[[-0.067  0.010 -0.204 -0.106]
 [-0.036 -0.212 -0.080 -0.067]
 [-0.254 -0.152  0.082 -0.155]
 [-0.105  0.133 -0.033 -0.070]
 [-0.232 -0.157  0.044 -0.141]
 [-0.087 -0.192 -0.008 -0.007]
 [ 0.048 -0.038  0.055 -0.181]]
Counting starts at 1.
Which number is the entry directly below 0.082?
A: -0.033
Which number is the entry in the top-left corner?
A: -0.067
Which number is the entry directly below -0.155?
A: -0.070
The entry in the bottom-left corner is 0.048
The maximum is 0.133
Which number is the bottom entry of the column that holds the largest entry?
A: -0.038
The entry directly below -0.204 is -0.080
The entry directly above -0.007 -> -0.141
Which number is the entry in row 1 and column 2?
A: 0.010
The entry just left of 0.133 is -0.105
The entry directly above -0.033: 0.082
The entry in the top-right corner is -0.106
The entry at row 2, column 1 -> -0.036
The bottom-right entry -> -0.181
The entry directly above the largest entry -> -0.152
Which number is the entry in row 1 and column 3?
A: -0.204
The entry just left of 0.044 -> -0.157
The entry directly above -0.155 is -0.067
The entry directly below -0.232 is -0.087

Questions about the row below.
1) What is the entry just right of the smallest entry?
2) What is the entry just left of -1.10?
3) What is the entry just left of 0.86?
array([-0.56,  0.09,  0.86, -1.10,  1.67,  1.30])
1) 1.67
2) 0.86
3) 0.09

Questions about the table below. Rows and columns are numbered from 1.
1) Report the entry at row 1, column 1.
2) Report the bottom-right entry.
3) Report the entry in row 2 and column 1.
4) Report the entry directly below 6.2.
5) Report the entry in the top-right corner.
[[-21.8   6.2 -60.1   2.0]
 [  0.7  -9.7  23.1  18.2]]
1) -21.8
2) 18.2
3) 0.7
4) -9.7
5) 2.0

((27, 58, 38, 50, 59, 67, 36, 52, 37, 47), (98, 40, 65, 48, 60, 36, 59, 74, 58, 40), (22, 59, 40, 52, 54, 64, 34, 44, 36, 48), (51, 41, 33, 35, 62, 67, 54, 74, 52, 49), (51, 56, 64, 61, 41, 35, 44, 31, 45, 47), (54, 67, 76, 74, 47, 30, 31, 25, 34, 38), (34, 55, 70, 58, 33, 38, 45, 22, 47, 53), (34, 50, 51, 52, 31, 40, 51, 24, 52, 56), (40, 59, 49, 55, 57, 55, 37, 48, 38, 44), (41, 51, 62, 59, 24, 27, 51, 14, 53, 55), (26, 46, 44, 47, 28, 44, 53, 23, 53, 60), (72, 47, 50, 46, 68, 55, 49, 77, 48, 40), (63, 44, 47, 43, 57, 52, 54, 65, 53, 47), (62, 46, 51, 47, 55, 48, 51, 60, 51, 46))
The entry just right of the largest entry is 40
The entry just right of the smallest entry is 53
The largest entry is 98
What is the entry just left of the smallest entry?
A: 51
